[[131 136 132 129 115 143 104 126 130 124]
 [144 133 134 126 132 122 131 124 121 109]
 [139 134 146 126 137 115 135 121 128 145]]
=>
[[131 136 132 129 115 143 104 126 130 124]
 [139 134 146 126 137 115 135 121 128 145]
 [144 133 134 126 132 122 131 124 121 109]]

[[125 127 125 136 130 122 124 131 128 125 119 120 114 120 128 141]
 [123 116 133 121 142 125 120 137 116 112 113 122 114 126 126 135]
 [137 132 130 129 122 122 116 133 130 134 125 138 126 119 130 120]
 [122 126 132 128 138 136 118 128 118 125 118 121 107 117 130 132]]
=>
[[122 126 132 128 138 136 118 128 118 125 118 121 107 117 130 132]
 [123 116 133 121 142 125 120 137 116 112 113 122 114 126 126 135]
 [125 127 125 136 130 122 124 131 128 125 119 120 114 120 128 141]
 [137 132 130 129 122 122 116 133 130 134 125 138 126 119 130 120]]

[[120 119 129 116 119 105]
 [116 103 128 114 116 105]]
=>
[[116 103 128 114 116 105]
 [120 119 129 116 119 105]]

[[119 120 133 140 127]
 [126 120 130 146 134]
 [125 136 126 104 118]]
=>
[[119 120 133 140 127]
 [125 136 126 104 118]
 [126 120 130 146 134]]

[[134 133 138]
 [123 126 125]
 [153 134 142]
 [117 122 115]]
=>
[[117 122 115]
 [123 126 125]
 [134 133 138]
 [153 134 142]]

[[126 134 107 116 132 106 131]
 [128 134 130 126 127 139 146]
 [125 121 143 125 122 116 149]
 [153 124 124 109 133 130 141]]
=>
[[125 121 143 125 122 116 149]
 [126 134 107 116 132 106 131]
 [128 134 130 126 127 139 146]
 [153 124 124 109 133 130 141]]

[[120 120 129 122 122 125 125]
 [146 118 127 116 116 137 119]
 [122 147 126 141 143 124 140]
 [123 150 134 133 133 128 154]
 [141 114 129 116 115 135 116]
 [130 153 123 144 148 127 142]
 [101 134 143 130 126 116 145]
 [126 112 130 119 118 127 116]
 [118 146 118 150 156 116 129]
 [145 120 119 126 127 131 113]
 [139 135 139 116 111 141 150]
 [102 131 124 140 145 110 122]]
=>
[[101 134 143 130 126 116 145]
 [102 131 124 140 145 110 122]
 [118 146 118 150 156 116 129]
 [120 120 129 122 122 125 125]
 [122 147 126 141 143 124 140]
 [123 150 134 133 133 128 154]
 [126 112 130 119 118 127 116]
 [130 153 123 144 148 127 142]
 [139 135 139 116 111 141 150]
 [141 114 129 116 115 135 116]
 [145 120 119 126 127 131 113]
 [146 118 127 116 116 137 119]]

[[134 139 126]
 [133 139 134]
 [140 139 143]
 [135 126 128]
 [143 135 138]
 [151 151 155]
 [130 137 130]]
=>
[[130 137 130]
 [133 139 134]
 [134 139 126]
 [135 126 128]
 [140 139 143]
 [143 135 138]
 [151 151 155]]

[[121 123 132]
 [136 125 127]
 [105 129 110]
 [142 128 130]
 [126 122 123]
 [107 122 113]
 [120 120 122]
 [149 127 143]
 [154 144 146]
 [108 104 130]
 [123 104 133]]
=>
[[105 129 110]
 [107 122 113]
 [108 104 130]
 [120 120 122]
 [121 123 132]
 [123 104 133]
 [126 122 123]
 [136 125 127]
 [142 128 130]
 [149 127 143]
 [154 144 146]]
---
[[129 138 129 143 130 125 136 121 115 129 125 137]
 [130 132 126 127 132 126 131 130 132 153 139 135]
 [133 128 133 134 124 129 133 130 131 143 155 141]
 [124 109 127 148 136 126 123 139 125 130 144 143]
 [121 136 112 126 118 121 131 137 115 130 139 130]
 [114 121 120 144 135 121 144 110 133 130 124 124]]
=>
[[125 137 129 138 129 143 130 125 136 121 115 129]
 [139 135 130 132 126 127 132 126 131 130 132 153]
 [155 141 133 128 133 134 124 129 133 130 131 143]
 [144 143 124 109 127 148 136 126 123 139 125 130]
 [139 130 121 136 112 126 118 121 131 137 115 130]
 [124 124 114 121 120 144 135 121 144 110 133 130]]

[[117 151 138 131 131 144 121]
 [136 130 112 103 139 125 130]
 [123 124 118 134 135 127 125]
 [136 116 127 124 114 115 134]
 [120 132 128 127 134 134 124]
 [140 128 123 124 136 136 138]
 [134 131 122 117 135 125 131]
 [133 126 127 125 117 123 131]
 [122 140 137 129 132 139 123]
 [134 118 130 123 121 122 132]]
=>
[[144 121 117 151 138 131 131]
 [125 130 136 130 112 103 139]
 [127 125 123 124 118 134 135]
 [115 134 136 116 127 124 114]
 [134 124 120 132 128 127 134]
 [136 138 140 128 123 124 136]
 [125 131 134 131 122 117 135]
 [123 131 133 126 127 125 117]
 [139 123 122 140 137 129 132]
 [122 132 134 118 130 123 121]]

[[114 134 134 124 138 123 130 118 131]
 [116 129 112 135 138 125 120 139 116]
 [153 127 118 130 146 141 123 131 121]
 [112 131 112 137 116 119 119 145 117]]
=>
[[118 131 114 134 134 124 138 123 130]
 [139 116 116 129 112 135 138 125 120]
 [131 121 153 127 118 130 146 141 123]
 [145 117 112 131 112 137 116 119 119]]

[[123 131 118 131 126 119 125 115 127 131]
 [117 116 132 143 137 118 101 128 141 116]
 [129 129 122 139 121 131 134 118 115 133]
 [127 117 131 148 123 136 126 124 113 129]
 [128 115 144 133 133 132 117 140 134 119]
 [131 126 129 148 117 128 136 108 105 134]
 [119 110 138 146 131 112 104 120 135 120]
 [134 132 132 121 134 145 132 148 133 123]]
=>
[[127 131 123 131 118 131 126 119 125 115]
 [141 116 117 116 132 143 137 118 101 128]
 [115 133 129 129 122 139 121 131 134 118]
 [113 129 127 117 131 148 123 136 126 124]
 [134 119 128 115 144 133 133 132 117 140]
 [105 134 131 126 129 148 117 128 136 108]
 [135 120 119 110 138 146 131 112 104 120]
 [133 123 134 132 132 121 134 145 132 148]]

[[116 119 129 122 133 135 118 131]
 [130 128 127 125 127 125 125 127]
 [134 134 123 130 123 130 118 130]
 [129 130 126 134 120 121 122 132]
 [128 128 133 130 134 130 131 130]
 [114 135 102 133 114 129 148 129]
 [122 133 142 125 132 138 138 136]
 [128 129 131 128 125 126 130 127]
 [122 124 126 128 126 129 129 129]
 [126 132 129 130 134 123 130 126]]
=>
[[118 131 116 119 129 122 133 135]
 [125 127 130 128 127 125 127 125]
 [118 130 134 134 123 130 123 130]
 [122 132 129 130 126 134 120 121]
 [131 130 128 128 133 130 134 130]
 [148 129 114 135 102 133 114 129]
 [138 136 122 133 142 125 132 138]
 [130 127 128 129 131 128 125 126]
 [129 129 122 124 126 128 126 129]
 [130 126 126 132 129 130 134 123]]

[[128 121 150 140 131 124]
 [116 113 116 131 150 137]
 [136 132 152 126 112 108]
 [124 126 107 126 139 142]]
=>
[[131 124 128 121 150 140]
 [150 137 116 113 116 131]
 [112 108 136 132 152 126]
 [139 142 124 126 107 126]]
